(in the rows, 128 means zero)
First come named turns, each shown by rows before and after it. For each pair of rows after them, which turns, in which order, take the first row to the second? The first pair is done for you.
Vibel (before => after):
[125 136 132 127 128 134 108 132 136 116 109 128 103 135 120 115 114 113
 119 130 142 122 129 121 129 148 131 128 121 124 149 117 130 126 116 104
 142 147] => [122 135 132 117 124 132 110 120 135 108 112 132 104 138 128 122 131 115
 125 116 125 127 136 140 114 127 136 156 125 109 150 118 133 133 119 108
 131 138]
[147 141 124 145 127 129 122 117 145 112 109 108 110 153 109 118 128 154
 140 181 126 152 149 173 180  92 142  90 191 132 132 111 117  83 153 182
 118 117] => [150 137 125 141 129 140 118 128 144 114 100 100 108 159 106 113 122 151
 141 178 131 150 145 165 188  96 147  82 187 141 133 109 119  84 146 171
 126 130]
[123 146 154 122 122 117 132  93 126 127 149 158 134 126 142 139 151 142
 127 112 114 130 164 166 113 121 101 149 145 117 134 135 130 159 158 169
  97  92] => [127 158 161 150 135 135 124 105 127 151 146 139 146 120 131 117 110 142
 110 148 142 109 157 130 143 167  89  94 125 153 118 133 112 142 152 160
 105 116]
kaso (before => after):
[115 105 108  83 115 141 119 130 128 102 103 165  87 145 147 134 151 107
 150  92  84 110 121 175 101  67 143 180 119  73 149 121 156 136 149 138
 138 101] => [107 124 119  83 127 147 111 134 136 111 104 171  99 115 148 121 138 106
 147  98 108  90 124 150  80  61 126 169  99  77 159 117 164 156 169 149
 145 110]
[155  73 137 123 143 129 156 108  94  78 145 128 121 144 121 148 166 156
 136 126  82 174 150 170 139 121 162 130 166 168 109 159 126 130 108 110
 111 144] => [132  76 162 132 164 151 163 102  95  95 131 160 133 105 121 152 162 139
 130 127 111 136 152 171  99 112 137 111 144 168 124 169 133 187 153 129
  95 151]
[137 124 103 135 100 104 121 122 121 133 134 105 115 162 122 123 121 130
 116 145 109 157 120 142 155 155 136 146 130 116 124 118 118  84 104 117
 126 109] => [124 106 122 138 108 123 145 114 109 140 125 148 114 155 122 152 128 115
 107 140 110 139 121 174 137 149 127 135 122 106 119 139 108 125 132 124
  96 105]
[133 131 105 139 100 112 127 126 131 128 112  95 116 169 131  85  98 137
 116 153 112 122 123 123 153 154 125 121 111 135 126 101 110  93 101 132
 122 110] => [131 110 114 142  96 122 145 117 122 129 105 128 107 176 131 111 105 129
 111 148  96 118 121 159 155 153 127 120 112 123 117 119  99 110 113 124
  95 107]
bolas (before => after):
[121 145 134  99 126  96  98 100 133 109 141  71 181 119 130  97 151 164
 197 110 120 162 126  97  94 125 181 154 155  95 155  97 119  98 119 102
 139 175] => [117 146 128  98 113 100  93 108 133 107 128  75 161 133 132  97 142 153
 192 108 110 157 118 109  94 123 179 166 145  70 155  80 109  96 118  95
 137 172]
[144 140 143 168 147 114  85 150 123 118 153 130 132 110 108 129  95 118
 105 101 154 126 142 106 197 148 181  72 134 171 111 137  89 114 122 141
 124 109] => [142 141 130 164 131 118  77 159 125 115 142 125 116 125 111 119  91 112
 104  97 139 128 133 118 201 153 185  79 127 149 114 121  81 106 117 133
 123 101]
[126 134 107 102  86  96 141  86 113  79 147 143 129 119 131 119 161 122
 134 115  86 135 157 162  88  74 118 178 168 111 131 125 144 158 116 131
 109 122] => [131 137 116 100  97  92 145  84 110  79 155 143 140 110 128 123 166 131
 138 119  92 136 161 158  93  67 122 169 176 121 123 133 151 158 121 136
 113 128]
tib (before => after):
[114 132 115 117 117 123 117 132 127 106 125 146 133 107 126 125 147 112
 142 125 149 108 128 122  82  94  99 155 107 110 139 117 150 171 140 135
 128 129] => [110 134 111 128 116 125 113 139 133 118 125 143 129 106 121 113 129 112
 134 133 155 101 124 109  87 109  92 140  96 110 137 111 144 162 142 137
 131 132]
[115 153 108 130 134 114  90 132 179 107 155 137 143  71 140 111 180 175
 142 133 126 155 140  81  91  85 113 126 171 124 143  99 162 136 202 181
 204 129] => [111 151 110 124 135 116  95 137 176 102 152 142 142  69 141 113 182 173
 137 128 126 152 139  89  83  79 113 129 169 116 149 101 167 143 203 178
 202 132]
[118 110 118 157 158 115 151  59 120 128 124 205  99 115  90 186 121 102
 106 121 117 130 144 181 106 108 145 135 118  92 122 166 107 168 161  92
  88  97] => [109 114 113 165 149 131 145  75 122 142 112 207  97 111  85 164  93  87
  94 129 139 111 133 171 104 124 135 122  96  87 135 151  95 173 170  89
  89 102]
[123 116 117 100 151 130 102 167 113  99 107 153 153  84 116 152 110  88
 127  86 137 110 149 119  99  85 157 123 150 112 131 143 151 125 131  99
 139 155] => [114 123 116 106 148 138  95 173 114 107 102 151 152  86 117 137  93  79
 122  95 146 100 145 111 105  92 155 111 139 110 130 135 144 121 131  97
 142 160]

(two turns a pair)
[163 111 161  88 157 157 142 125 112 130 145 149 121  97 143 136 150 107
 125 141 134 158 111 114 131 112 151 123 144 175  90 181 143 123 138 133
 122 144] => [151 106 164  85 155 178 137 138 111 134 131 166 112  92 144 129 137  84
 118 131 144 141 101 119 109 104 147 124 129 157 102 172 139 147 151 129
 118 147] : tib tib
[ 84 159 171  96 131 126 163  88 130 135 142 140 136  42 169 121 134 134
 124 124 134 115 143 131 111  83 109 159 159 160 126 152 164 192 180 178
 130  96] => [ 73 166 166 109 123 143 153 100 136 146 126 143 130  41 167 103 101 113
 112 133 147  98 137 117 111  96  95 140 132 153 136 131 156 203 186 175
 138 102] : tib tib
[113 166 141 105 131  99  87 129 167 123 148 121 152  84 141 101 160 150
 162 112 158 122 147  97  80  65 114 167 122 113 165 118 157 155 156 172
 146 135] => [143 172 104 117 108  70  78 132 160 127 157  74 132 137 141  89 152 178
 159 132 119 164 142  87 142 111 137 154 134 136 141 109 134  76 106 152
 158 127] : Vibel kaso
[132  93 163 162 161 144 141 110 134 159 146 114 140 135 113 148 120 141
 126 155 154 126 123  98 177 139 114  76 144 170 104 164 115 159 135 117
 119 143] => [141  96 152 156 151 133 134 117 135 151 143  93 140 142 118 142 121 156
 132 154 141 141 121  88 191 143 120  83 152 171 101 159 111 126 116 111
 128 142] : kaso kaso
[ 93 107 143 143 145 190 147 151 100 124 107 171 138 132 107 147  78  97
 113 121 164 115 121 153 126 134 132 100 115 129 121 132 128 159 140  96
  93 168] => [115 144 108 135 136 158 104 171 119 113 118 100 142 135 115  97  71 122
 134 120 169 150 120  83 153 143 137 108 127 154 125 101 143  89  98  97
 148 175] : kaso kaso
[124 113 117 136  93 142 145 121 123 140 107 177  84 171 131 155 112  90
  98 137  79 127 109 194 148 161 120 134 107  79 115 114  80 123 136 120
  85 100] => [104 140 167 152 151 158 137 111 133 164 118 185 138  87 134 141 107 106
  99 154 147  84 130 133 113 138  80  99  96 119 131 141 112 184 185 162
  95 125] : kaso bolas
[132 127 167 151 158 129 186 118 117 143 158 168 168 110 123 116 147 140
 105 184 127 112 149 124 166 147 121  81 113 153 116 172 103 152 158 128
  94 167] => [145  80 145 106 163 155 178 152 119  79 136 155 146 135 104 124 163 126
 135 125 124 149 132 147 142 111 164 131 138 133 125 173 133 166 122  70
 112 194] : Vibel Vibel
[137 120 109 112 100 121 144 120 136 101 142 106 102 190 150 157 143 118
 132 114  87 152 158 188 171 100 162 148 168 108 123 117 105 113 116 128
  95 107] => [119 113 112 111  92 149 141 138 135  99 113 127  92 187 141 143 119  89
 121 106 105 125 150 195 148  98 150 144 141  80 138 102 104 144 135 117
  89 115] : tib tib
[132 168 110 143  95 124  91 107 141 180 102 122 128  98 139  73 128 111
  96 138 137 153 149  63 145 123 122 128 129 130 150  82 108  90 109 142
 160 109] => [151 157 117 126 100  98 106  85 133 160 132 117 137  99 142 104 175 140
 118 120 109 185 162  87 149 102 140 149 172 139 139 119 123  82 102 147
 153 100] : tib tib
[137 122 125 126 123 127 146 125 131 138 138 122 136 123 134 142 143 140
 126 133 123 115 129 136 135 145 126 163 144 105 110 145 123 140 135 144
 108 118] => [135 137 127 125 132 126 129 132 146 142 139 110 147 104 136 124 136 145
 133 138 139 108 132 113 132 145 117 154 141 114 120 138 131 139 135 153
 122 124] : kaso kaso
[140 122 162 141 145  97 146  99 110 134 158 152 148 101 138 160 175 144
 146 130 122 128 139 145 117 116 115 122 154 130 129 174 141 148 147 150
 103 112] => [140 130 168 153 150 112 149 105 110 145 159 140 154 100 125 148 151 142
 136 149 138 117 133 125 137 146 108  88 144 160 118 181 132 138 139 141
 103 130] : Vibel tib
[103 153 112 111 137 128 130 137 129 121 120 163  99 111 132 127 124 109
 130 115 128 103 106 152  93 116  85 165  90  73 156 118 139 159 170 164
  90  87] => [114 187 101 120 138 111  96 145 146 128 130 117 111 106 136  86 113 128
 139 130 142 109 111  93 112 132  78 162  89  97 164  98 151 119 154 173
 129  95] : kaso tib
[134 175 144 130 124  91 124 104 146 148 143 122 135 110 150  98 132 136
 122 163 123 141 146  96 142 121 112 133 111 147 148 113 124 124 135 163
 125  98] => [144 144 141 130 110  90 146  91 133 134 140 145 121 145 145 132 142 132
 113 158  83 158 141 147 155 131 136 143 123 130 127 127 110 122 123 144
  98  88] : kaso kaso
[157 105 127 143 159 157 122 140 114 126 118  97 141 147 104 129 114 143
 131 143 139 145 117 103 181 173 149  87 144 183 106 146 124 100  90  89
 138 164] => [140  82 123 142 140 183 144 139 101 126 100 145 115 170 102 144 108 111
 115 130 123 126 104 159 167 177 150  92 123 140 108 143 104 128 104  84
 102 156] : bolas kaso
[112 112 142 105 135 158 130 137  99 134 131 138 134  95 134 146 121  99
 142 114 138 113 128 139  96 112 124 126 115 112 134 148 144 174 156 128
 129 139] => [134 128 116  95 121 126  97 151 114 120 141  77 131 117 137 114 121 120
 158 113 122 146 130 102 125 119 141 140 134 130 130 128 150 106 110 121
 165 134] : kaso kaso
[145 133 119 147 109 142 125 149 149 121 114 129 111 157 131  95 127 125
 116 122 139 128 119  98 121 134 135 138 123 130 142 102 134 103 106 112
 172 142] => [140 110 129 149 107 158 153 138 133 117 112 171 104 169 126 134 139 113
 107 120 124 123 118 150 119 130 141 134 123 112 132 122 120 138 123 109
 136 132] : kaso kaso
